Each row has a name. Each question is about the rows just above it.

[ 11  22 -26 -29  20  54  -6  46  18  44 -10 -13  -4 -18 -25  -1  53   3
 -21  -6  29  -5  10 -44 -40  93 -29]  (99)
[-10  33  10 -21  -8   7  18  20  11   2 -32  16  -4  10   0   9  13 -13
  -1  22  17   2  -2 -15 -32  41 -57]  (134)
[-20  -1  10  23 -36 -88 -54 -19 -10   2 -32  -3   7 -11   0  70  66  52
 -59 -34  52   2 -60  15 -16  58 -10]  (94)
[ 42   5  -8 -21 -36  54  18 -33 -32 -29   5 -32 -25 -11 -62  30   0  85
 -21   3 -18 -33  -2  -5   9  23 -29]  (5)
[-31  27  36  -6 -36 -41   6  -6  -3 -19 -47  26  -4  25  12  40  13   3
 -11  22   5   9 -37  15 -24  23 -67]  (21)
[-20  22 -26  -6 -36 -41  18   7  -3  13  -2  35  -9 -11 -37   9   0 -13
  -1   3   5 -19  -2 -44 -16 -29 -10]  (108)
Shift each entry of [ -2 -15] by -1 times 1: | [ -3 -16]
Move every entry of [54 18] by +1 step of 1. | [55 19]

[-39  52 -39 -39  54] : (105)
[-44  87 -43 -43  88] : (134)
[-56  90 -57 -58  91] : (103)
Shift each entry of [-56  90 -57] by +1 times 1: | [-55  91 -56]
Shift each entry of [-57] by +1 times 1: | [-56]
[-39  52 -39] with +1 step of 1 on every entry: | [-38  53 -38]
[-44] with -1 step of 1 on every entry: | [-45]

[ 25   0  -1   3   4  17  -4  19 -28  12  37 -13   5   4 -34  41 -16 -10
 -51  22  15  -5  18   7   4   9   6 -30 -33 -10 -13 -46 -21   4 -27   9
  -2  -5   4   0  19   5  -5 -22 -42  25 -18 -10 -10] = (103)
[-14  -4 -22  13 -40  23  51   0   9 -15 -47   8 -21 -19  -2   1   2  13
  -9  19 -16   2   5 -41 -40 -46 -11   4 -27   9   1  24  44  17  23   1
 -52   0  14  31 -39   4  10  28 -55   3  12  12 -51] = (94)
[  4   4  -4   0   9   6  13   1  -8   3   5 -14  -9  -6  -2  27  -7  -4
  -8  14   3  23   5   2 -10  -4 -16 -16  -2   2   1 -12  -2  -3  -9   7
  -1  10  10  17  12  -8  -3  24 -27  16   2  -1   4] = (164)
[ 11  26   3   3   1   0  23   1 -10  -5  30 -27  -9   3 -22  -3  -5  -5
   4   3  -7  12   0   8 -11   1  11 -13  -7  18   8  -4  -1 -16  -9 -13
  16   5   8   7   4 -12  -4  16 -35   2 -10  -7 -17] = (105)
[ -5   4 -11   8  -7   7   4  22  -3   5  19  10  -3   4 -12  -2   1  -1
 -49   2   8 -20  12 -10 -22 -15  29 -13 -31 -16 -11 -30  -6  16  -8   3
 -15 -22   8  -1 -13  -6  -8 -22 -28  23 -11   0 -27] = (21)
[-10  24 -28  23 -15  15  40  -6  -6 -19   7  12  -4  -6  15 -35  21   8
 -24   7  -9 -18  23  -8 -60 -20  43   8  -4  -1   7  27  18  34  10 -29
 -18   3  34  -8 -46   3  16   0 -38  23  -4  16 -42] = (99)
[ 12   7  11  -7  53  -3 -37  -5 -17  22  46 -24  -9  10  12  72 -24 -21
  -4  21  23  51  11  37  14  23 -50 -17  12 -21 -16 -54 -34  -8 -39  40
  30  18  -3  30  62 -28 -12  22 -12  29  -5 -14  49] = (134)
[ 22  20   8  -1  35   7   4   1 -32  18  42 -34  20  -3  -6  39 -11  -2
  -7   8  18  34  29  35  10  25  -5 -19   7   4  -9 -30 -18 -35 -26  -9
  35  32 -14  -1  27  14   8  28  -1  27  10   6  59] = (51)
[-13   8 -10   8 -15   9  33  -1   1  -7 -14 -12 -19  -9  -5  -3  -1   4
   3   8  -4  16  -7 -16 -21 -21  -9  -3 -11  12   8  11  22  -3  10  -5
 -15   6  14  16 -14  -4   0  37 -38  -6   6  11 -23] = (42)
Move every entry of [5] by -1 step of 1. | [4]
[12] with +1 step of 1 on every entry: | [13]
[-35] with -1 step of 1 on every entry: | [-36]

[ 9  5 -4  3  0  1 -2  0  7 -5  1 -4 18  0  8 -5 -1  0 24 -1 -1  1  0  0
  0  1  0  0] -> (51)
[  9   5  -4   3   0   1  -2   0   6  -5   0  -4  17   0   8  -4  -1   0
  23  -1  -3  -1  -1   0   0  68   4 -13] -> (21)
[  9   5  -4   3   0   1  -2   0   6  -5   1  -4  17   0   8  -4  -1   0
  23  -1  -3  -1  -1   0   0  68   4 -13] -> (99)
[  9   5  -4   3   0   1  -2   0   7  -5   1  -4  18   0   8  -5  -1   0
  24  -1  -3  -1  -1   0   0  71   4 -13] -> (105)
Shift each entry of [8] by -1 times 1: | [7]
[ 0 71  4] with +1 step of 1 on every entry: | [ 1 72  5]
Move every entry of [-4 17  0] by -1 step of 1. | [-5 16 -1]
Move every entry of [ 7 -5] by -1 step of 1. | [ 6 -6]
Move every entry of [3 0] by +1 step of 1. | [4 1]

[-75  15  42  26 -24 -34  17  26  -1   0 -74 -34  -9 -59  58 -16  14  18
  37  -4 -48 -14 -56  65  55  -5  38 -19  22  -3  13  57  15   7] = (99)
[-24 -40  -4 -22 -24 -51   2   3  46 -19   5   1 -61  50 -14 -29  -5   2
   5 -18  16  11  17  22  15   2  20  67 -17  -1   0  40  43 -19] = (134)
[-66  49  -7 -10  55 -15  28  45  -3  74 -69  43  -6 -16 -10  21  -3  48
  26   3   2  37   0   0  26   6 -40  61 -38 -14  25  -2 -18 -59] = (51)
[-66  49  -7 -10  55 -15  28  45  -3  74 -69  43  -6 -16 -10  21  -3  48
  26   3   2  37   0   0  26   6 -40  61 -38 -14  25  -2  31  17] = (5)
[ 34  50 -14  -9  -8 -21   7 -51 -20   7 -14  -6  26 -63  16  -6   2  19
 -42 -38  -3   1 -14 -35  21 -39 -53  -9   2   0  29  37  -1  29] = (21)
Move every entry of [-14  25  -2] by -1 step of 1. | [-15  24  -3]
[14] with -1 step of 1 on every entry: | [13]
Move every entry of [-38  -3   1] by +1 step of 1. | [-37  -2   2]
Move every entry of [15] by -1 step of 1. | [14]
Move every entry of [22] by -1 step of 1. | [21]
Shift each entry of [  5 -18] by +1 times 1: | [  6 -17]
[ 61 -38] with +1 step of 1 on every entry: | [ 62 -37]

[-31 -17 -38 -40 -15 -22] = (105)
[-19  24  25   7  38  11] = (76)
[ 43 -10 -23  27   1 -36] = (21)
[-26 -22 -24 -43  20 -23] = (103)
[  7 -35  41 -28  27  36] = (5)
[-21   2  -4 -43  37  13] = (134)
[ 44 -42  -9   4 -40  -7] = (42)
[  9 -30  12 -66   0   0] = (94)
Move every entry of [-43] by +1 step of 1. | [-42]
Move every entry of [ 44 -42] by +1 step of 1. | [ 45 -41]
[  4 -40] with +1 step of 1 on every entry: | [  5 -39]

[-33 -46   3 -25   1] = (164)
[-44 -41   4  28   7] = (103)
[-44 -41   4  28 -55] = (76)
[ 11  46 -15 -11 -27] = (134)
[-33 -46  17  -9 -52] = (21)
[10 71  3 17  1] = (108)
[11 46] with +1 step of 1 on every entry: | [12 47]
Shift each entry of [-46  17  -9] by +1 times 1: | [-45  18  -8]

[ 12   0   5 -20   7  -4 -27] = (21)
[-44  -2  26  37  52  36 -31] = (103)
[-44  52 -10  -4  57  26   2] = (76)
[-10   5  22  54 -50 -28 -32] = (5)
[-13  74  26  11  44  -4  -9] = (42)
Move every entry of [-10] by +1 step of 1. | [-9]
[-20   7] with -1 step of 1 on every entry: | [-21   6]
[7] with -1 step of 1 on every entry: | [6]
Shift each entry of [-13  74] by -1 times 1: | [-14  73]
Shift each entry of [52 36] by +1 times 1: | [53 37]

[-11  -8 -54  -7 -61  43  21  58   8 -18  16   3  -4  -5   7   1   7 -14
   3  -8  -9]  (5)
[ -3 -20 -41  -1 -56  29  28  49   8 -11   9   9 -24 -51   5 -25 -51 -20
   0  14 -50]  (99)
[-1  0  0  2 -1  0 -1  0  1  0 -1  0  1 -1  0 -1  2 -1 -2  2  0]  (134)
[-10 -11 -53  -6 -58  40  23  58  10 -16  15  14 -27 -46  -9 -22 -61 -33
  -1  13 -50]  (164)
[ 21 -76 -46  -9 -22  36  36  28  -6 -31 -42  42  17  -8   4 -78   5 -13
   7  17 -34]  (51)
[-17   1 -69 -17 -79  57  21  77  12 -24  31  14 -34 -40 -33 -15 -78 -54
  -6   6 -54]  (42)
[-11  -8 -54  -7 -61  43  21  58   8 -18  16  15 -28 -47  -9 -20 -62 -35
  -3  13 -51]  (94)
[ 48  32  -7  21 -32  -5  64  65   6  37   1 -58 -36 -61  85 -25  24  69
  42   8 -48]  (21)
[ 48  32  -7  21 -32  -5  63  65   6  37   1 -58 -36 -61  85 -25  24  69
  42   8 -48]  (76)
Shift each entry of [2] by +1 times 1: | [3]
[-41] with +1 step of 1 on every entry: | [-40]
[ -8 -54  -7] with +1 step of 1 on every entry: | [ -7 -53  -6]
Move every entry of [-1] by +1 step of 1. | [0]
Move every entry of [-5 63 65  6] by -1 step of 1. | [-6 62 64  5]
Shift each entry of [0] by -1 times 1: | [-1]
Move every entry of [29] by -1 step of 1. | [28]

[-66  16 -24 -32] : (105)
[-15 -15 -49 -46] : (21)
[  7 -12 -22 -18] : (76)
[-15 -15 -30 -46] : (103)
Shift each entry of [-15] by -1 times 1: | [-16]
Shift each entry of [  7 -12] by +1 times 1: | [  8 -11]
Move every entry of [  7 -12 -22] by -1 step of 1. | [  6 -13 -23]

[ 2 -2 -1 -1  1  2  2  0  0 -2 -1  3  3 -2 -5  6  1  1  1  1]  (94)
[ -6  15 -16 -15   3  41  14  -4   4  18  -4 -37 -17   7  52 -59  49 -21
  10   3]  (21)
[-61 -54 -60 -51 -63  24  42 -72 -66 -54  58  44  55  54 -10  16   5  59
  57 -62]  (76)
[-3  0  0 -1 -1  0  0  2  0  1 -2  0 -1  1  1 -2  2 -1  0  0]  (42)
[ 2  0 -1  0  1  1  2 -1  0 -1  2 -1  1  0 -1 49 -1  1  1  0]  (99)
[ 2  0 -1  0  1  1  2 -1  0 -1  2 -1  1  0 -1  2 -1  1  1  0]  (51)
[-1  2 -2 -1  0  5 -1 -2 -1  2  0 -5 -1  1  8 -9  5 -3  0  0]  (5)
Move every entry of [0] by -1 step of 1. | [-1]
[-63] with +1 step of 1 on every entry: | [-62]
[-2 -1 -1  1] with +1 step of 1 on every entry: | [-1  0  0  2]

[ 4  1  5 -1] = (103)
[ 30   5  -8 -20] = (21)
[  6   3 -15   2] = (164)
[1 1 6 8] = (76)
[ 17  -2 -73  -2] = (94)
[  2  -1 -28  13] = (42)
[ 6  3 16  2] = (51)
[  6   0 -12   0] = (108)
[  7   0 -14  -4] = (134)
[ 6  0 24 18] = (99)
[ 6  4 24 18] = (5)
[ 4  3 15 11] = (105)
Move every entry of [ 5 -8] by +1 step of 1. | [ 6 -7]
[30] with +1 step of 1 on every entry: | [31]
Shift each entry of [6] by +1 times 1: | [7]
Move every entry of [ 6  3 16] by +1 step of 1. | [ 7  4 17]
[  6   3 -15] with +1 step of 1 on every entry: | [  7   4 -14]
Shift each entry of [ -1 -28] by +1 times 1: | [  0 -27]

[-19 -16  15 -16  39] : (94)
[ -9 -18   4  -5  38] : (105)
[-19 -16  10  89  65] : (134)
[-19 -16  10  21  37] : (76)
[-19 -16  10  21] with +1 step of 1 on every entry: | [-18 -15  11  22]
Move every entry of [10 21] by +1 step of 1. | [11 22]
Move every entry of [10] by +1 step of 1. | [11]
Shift each entry of [-16  10  21] by -1 times 1: | [-17   9  20]
[-19 -16] with +1 step of 1 on every entry: | [-18 -15]
Shift each entry of [ -9 -18   4  -5] by +1 times 1: | [ -8 -17   5  -4]
Move every entry of [-16] by -1 step of 1. | [-17]

[-32   6  54  46] -> (94)
[  5  38 -13   1] -> (5)
[ -9 -77  40 -39] -> (164)
[-19 -35 -20  19] -> (99)
[-32   6  46 -20] -> (51)
[-19 -35] with -1 step of 1 on every entry: | [-20 -36]
Shift each entry of [ -9 -77] by -1 times 1: | [-10 -78]
[-20] with -1 step of 1 on every entry: | [-21]
[38] with -1 step of 1 on every entry: | [37]
Shift each entry of [-19 -35] by +1 times 1: | [-18 -34]

[ 33  -9 -10  34  24  11 -12  18  10   5  21   5  14  14   9  10] = (21)
[ 19  -5  -2  20  12   5   0  20   6  -7 -12  32 -19  16  -8  18] = (134)
[ 19  -5  -2  20  12   5 -12  20   6  -7 -12  32 -19  16  -8  31] = (5)
[ 33  -9 -10  34  24  11 -12  18  10   5  12   5  14  14   9  10] = (76)
[-35  15  34 -40 -46 -45  46  67  59  37 -30  56 -16  68  41 -34] = (94)
[  7 -12   2   7  -3 -15  11  46  27  -1 -37  61 -34  36   0   6] = (99)
[ 37 -30  56 -16] with +1 step of 1 on every entry: | [ 38 -29  57 -15]
[ -7 -12] with +1 step of 1 on every entry: | [ -6 -11]
Shift each entry of [ 11 -12  18  10] by -1 times 1: | [ 10 -13  17   9]
[ 5 14] with -1 step of 1 on every entry: | [ 4 13]
[19] with +1 step of 1 on every entry: | [20]
[9] with -1 step of 1 on every entry: | [8]
Shift each entry of [5] by -1 times 1: | [4]

